Each named move below is a turn or a mirror, shown by a few rows before and after it. Which moves, in which order, take the first row of each later pair to the second? The first pair is answered.
move G:
[-10   4   4  -4  -1   1   0   8   1 -11   4  -9   5   1  -7  -5  13   1
  -2   4   6   2   5  -3   7  -7  -7   3  21  -2  -4  -3   3  -3   2] => [ -9   3   1  -4   2   0   3   7  -1 -11   3  -5   3  -3  -5  -4  11   1
  -7   4   7  -1   2  -4   7  -7  -8   4  23  -2  -3   3  -1  -8   3]
[ -3   3   6   3  -2 -14  -2  15 -14  18   4  -9  10   1  -3 -10  -6 -34
 -15 -11  -4 -12 -11   3  -2 -10 -12   9   7   1 -15  12   6   1  17] => [ -4   3   8   2  -4 -13  -1  16 -11  18   5 -11  13   4  -4 -10  -5 -34
 -10 -11  -4  -9  -7   2   0 -11 -11   7   5   1 -17   6   8   2  16]
[-13  16  26   3   2  -7   2   7   8   0   2  -6   2  -8   1 -11   8 -24
  10  -1  -2  -1   9  -1  10   9  10  -1  -8   4  -1  -6  13  14  12] => [ -9  11  11  -3  11  -9   7   4  -4   0  -3   4  -4 -15   0  -7  -1  -9
 -17  -2  -3 -17  -9   1  -5  14   3   4   1   0  14  26  -7   0  17]
[ 16   1  13  -7  -9   9  -2   2  20   3  -6   0   9  12   6  -4   0   4
   2   5   2 -15   2  -1  -5   6   7  -7  10  13  -3  -3  13   6 -19] => [ 16  -2   8  -5  -5   8   1   0  15   2  -6   5   4   9   4  -1  -4   9
  -8   3   1 -21  -6  -1 -12   8   2  -5  14  13   5   9   6  -1 -16]
move H:
[  5   1  -2  -6  -2  -6   8  -6   7  -9 -11   2 -12  11   1   9  -4   5
  17  -1   7   6   3 -13  11 -14  -4 -13   0  -8   5 -21   9   3  -8] => [  6  11   0   2   0 -15   5   2   0  -1  -9   1  -6   9   4  13  -2  -3
  13  -4  -1   1   0  -3   5  -7  -9  -5  -9   6   5 -18  25  11   1]
[ -3  13  11  13  -2  -6  -6   9  -6   8   4  -5   5  -9  -1  -9   3 -29
  -2   6  -5   5   3   6  -2   9   8   9  -3  14 -10   1  13   3  16] => [ -3  -5   9  -3  -5  13  -3  -4   5   0   1  -4  -6  -3  -8 -16  -4 -12
   5  11  12  14   8 -12   9  -8  16  -5  10 -12  -7   0 -20  -8   1]
[-11  -5  -5 -19   9  35   9  -7   4 -20  -9  11 -10  -4  -4  -1  -5  24
 -11  -1   6 -19  -3 -11  -1  -9   0   2  11  -5   8   6 -19 -20   0] => [-11  16  -3   0  13  15   4   9 -10  -8  -6  11   5 -12   5   8   2   4
 -22  -8 -14 -29 -11   6 -14   9 -11  16  -6  22   4   7  16  -7  18]
[  5  -5  12  -3   8   1   0 -13 -13 -12  -8  -5 -20  10   3  19  -4  18
   3   6  -8  -4  -2  -4  -5  -2   2  -5   3   2   9 -11 -10  -5  -2] => [  6   1  11   4  10  -7  -1  -9 -16  -8  -7  -6 -15   9   6  23  -1  10
   0   4 -14  -6  -5   2 -10   6  -2  -1  -3  13  10 -10   2  -1   7]
move C:
[ -1  -2  10   3   0  -7  -5  10  -4  17  -2  -5   2  -1  -5   5   3  -6
   5  -8  -8  -3   3   2   0   7 -11  -3   3   1  -1 -13   6   5   7] => [-10  -5  12  -4  -2   2  -8   3  -3   7   4   1   1  -8  -7 -11   6  -9
   6  -7  -1   2  12  -4   4   7   3  -3   6   1  -3  -6  -6   3   8]
[-20  12  15  -7   4  -9 -13   8   5  11  13  -5   3  -7 -13  -4  -9 -40
 -10  24  -3  14  -8  -3   1  -3  13  14  12  -8  -8   4 -24 -12  30] => [ -8  17  10   2   6 -21  -7  18   2  21   5  -9   4   3  -6  18 -13 -36
 -12  21 -11   8 -20   7  -5  -5  -8  13   5  -5  -4  -6  -9 -10  31]
[  4 -10  -4 -10 -12   9  11   8  11  -5  -1  -7   6  17  31   7  -5  33
   1 -22  -1   8   6  -9   5 -13  -1 -11   3  13   9  -9  -3   5  -4] => [  1 -12  -3 -15 -13  15   8   4  13  -9   2  -5   3  13  27  -3  -4  30
   1 -21   2   9  10 -12  10 -14   6 -10   3  13   8  -6  -8   6  -5]
[ -5  -1   0   0  -1   8   0  -4   3  -7  -1   1  -4 -10   2  -7   3  -6
   0  -3   4   7  21  -6   1   3  10  -6   2   5   4  -3   3  13  -2] => [  5   3  -3   6   1   1   2   6   1   4  -5  -5  -2  -1   6  12   0  -2
   0  -4  -2   3  10   3  -3   2  -6  -6  -5   9   5 -10  18  14  -3]
move T:
[ -8   5 -14   5  -2   6   8 -12   3   1   3   1   2  -4  11  -9  -6   2
  -6 -11   3  -7  10 -19  -4   8  23  -2   6  -7   3  -2  -9  -7 -11] => [ -7   7 -14   8  -4   5   3 -11   1   4   5   2   5  -8   8 -13  -9  -2
 -13  -6   2  -4  10 -18  -9  10  23   3   9  -6   2   5 -12  -8  -5]
[  0   7  -2   6  16  -9   2   3 -13   1   1   7  -7  -5   3   5  -6   0
 -27  -5 -11 -20 -21   3 -17  10 -13   7   6   2   8  25  -7 -12  15] => [ -6  -4  -1  -7  17   0  18  -7   4 -15  -8   8 -15  13   4  10  -1  10
   6 -22   1 -16  -4 -15  14  -6  -2 -15   2 -13   8 -18  -5   3 -12]
[-20   4   6  -5  -7   2  16   1  -4  -4   2 -13   0   9  -6   2 -12   5
  22   0  -6 -14  19 -13   2   1   3  -5  -6   9   7 -31  21   9  -4] => [-21   8  13   4 -16  -1   2   9  -9   6  10 -20   7   0 -12 -13 -16 -12
  10  20  -9  -3  18  -6 -11   8   5   6   3  12  -3 -12  14   0  13]
Pairs:
Between the rows of a pair lie two moves.
[-19  -1   4   0  15 -10   9   3 -11 -13  -2   2   0   3   3   3  -7  -9
   8 -12  -9  -9   2  -2  17  -5   1  -3  -5  -5 -13   2  -5   6   7] => [-17   2   1   3  15 -14   7   5 -14 -10   1   5   0   0   3   4  -9  -9
   1  -9 -12 -12  -1   4  11   0  -2   4  -4  -1  -9  11  -6   2  12] -> T, T
[ -9   0  11  18   2 -16  -6  15  -9   4 -17 -11   3  -5  -9   7   3 -25
  -7   0   5  12 -10   1  -7   2   7   6   1   1  -2  11  11   7   7] => [ -3 -12  -1  10   6 -11  -1   7 -10  -1 -19  -8  -5  -5 -10  12  -1  -5
 -17   2   9   5 -15  -2 -12   1   4   5   7 -10   7  24  -7  -5  -1] -> H, T
[  9   4  -1  -3   4   0   4  12   3   1   5   8   3  -4  -2  -1  -3  -8
   2 -16  -7 -12  -3   3  12  -4   2  -4  -7  13  -9 -24  12  10   2] => [ 11  -5  -4  -8   4   5   6   9   8  -2   2   6   0   2  -4   3  -5   1
   5 -13  -1  -9  -4  -1  17 -11   1 -10  -2   2  -6 -27   0   5  -6] -> H, C
[  0   2  13   1   2  -3  14  10   4  14 -10 -12  -9   6  -1  10 -14 -18
  10  10   7  -4 -12  -4  14  -2 -12   9   0  -9  -7 -11 -11  -3  15] => [ -9  -3  12  -7   2   5  12  -3   1   3  -2  -2 -11  -4  -7 -10 -10 -18
   3  11  12  -2  -4 -12   9   5   4  13   8  -8  -6   8 -27  -6  18] -> T, C
[  6  13  -6   8  12 -24  12  12  -9  12  -6  -4   3   6  16  23   5   5
  -4 -10 -12 -14 -10  17  -8   6 -18  -2 -10  16  13 -12  29  14  -3] => [  3 -15  -7 -12   4   0  15  -6  10  -3 -11  -5 -13  15   4  11  -2  26
  13  -3  13   4   6  -6  12 -17  -2 -23   8 -19  12 -22 -10   0 -28] -> H, G
[ -9   8  -3   8  -5  -1 -15   5 -12  21  14  -4  10  -3  -3 -11   6   1
 -18  10   2  -3  10  -6 -20   3   3  -1   1  -5  16   8  11   8   5] => [ -6   0 -11   0   0   3  -7  -3 -10  14   8  -1   2   2  -3  -5   3  18
 -19   6   6 -10   7 -12 -19  -3   1  -9   4 -13  25  10   1   4  -4] -> H, T
[ -2   5  -3  -3  10  13  14 -10  -5 -11 -11   3   1  12 -17   5   0  24
  -7   7   2  -9 -10   0   8   6  -5   4  -6   6  14  15 -24   4  -5] => [ -8   9   8  -1   9  11  16 -10   2 -14 -11   2   5  17 -14   0   6  14
  14   2   4  -2   1  -5  23   4   4   0 -12   7   6  -9 -13  18  -8] -> H, T
